In the data rows, zero lies at 4.5, halfway between 4 and 5.
Here are some points, each followed by its number:
[5 6 5 3 5 4 4 3 5 5 4 3] 0
[8 4 6 1 5 0 5 4 8 8 6 5] 1
[4 7 3 8 1 9 1 3 0 5 9 5] 2
[5 4 4 5 7 5 6 5 6 5 3 3] 3
[6 4 1 6 4 6 3 4 5 3 7 5] 4
[6 4 8 3 5 2 5 6 7 7 3 5] 5
[4 4 3 6 5 7 3 4 4 3 3 3] 6
[9 4 3 3 7 5 5 0 5 6 5 3] 7
[2 4 6 4 7 6 4 4 5 5 2 4] 8
[3 5 6 4 5 8 1 3 6 7 6 5] 9
[2 6 5 4 1 5 6 2 1 4 4 5] 10
[6 3 4 4 6 5 5 5 7 5 5 3] 11
[4 6 7 4 2 5 4 2 3 7 6 4] 12
[6 5 4 5 5 4 6 5 1 4 6 4] 13
[2 6 3 9 4 7 4 5 1 3 5 4] 14
[6 5 5 3 5 2 6 5 6 5 5 4] 15
[7 4 6 3 6 4 4 1 6 7 6 3] 16
[6 5 5 4 3 3 5 6 5 5 5 3] 17
[3 4 4 3 4 1 7 7 6 3 3 6] 18
[2 4 5 6 4 4 7 7 3 3 3 5] 19
New points follow, each followed by the numbers of its two nearest points above, nearest first.
[3 6 3 7 2 7 3 3 1 3 5 5] >> 14 10
[4 5 5 6 4 7 2 4 4 6 7 5] >> 9 12
[1 5 6 6 6 7 4 5 4 5 3 5] >> 8 6
[4 5 5 6 4 6 2 5 3 5 4 5] >> 6 0
[4 5 7 3 3 1 7 6 5 6 2 5] >> 5 18
[4 3 4 4 5 5 1 6 6 4 7 6] >> 4 11
[6 4 1 8 5 5 7 5 1 1 3 3] >> 13 6
[4 5 6 2 5 5 2 3 5 6 6 7] >> 9 0
[8 4 3 3 2 4 3 2 4 4 7 3] >> 4 17
[6 4 3 3 5 1 9 6 5 3 2 5] >> 18 15
[4 4 5 4 4 3 5 7 6 4 5 7] >> 18 15
[5 5 5 5 4 3 6 6 5 4 5 3] >> 17 15
[3 6 6 6 4 8 3 2 2 6 3 4] >> 12 6
[8 5 2 3 2 1 7 2 2 3 6 2] >> 13 17
[5 5 3 6 1 3 8 5 1 2 5 4] >> 13 19
[6 4 6 1 6 2 5 4 8 6 5 3] >> 15 1
[5 4 2 6 6 5 4 7 5 3 5 7] >> 4 6
[5 4 4 3 5 5 0 4 8 5 9 5] >> 9 4
[4 4 5 6 7 6 4 4 5 5 3 5] >> 8 3
[4 3 6 6 7 5 5 8 6 6 3 5] >> 3 8
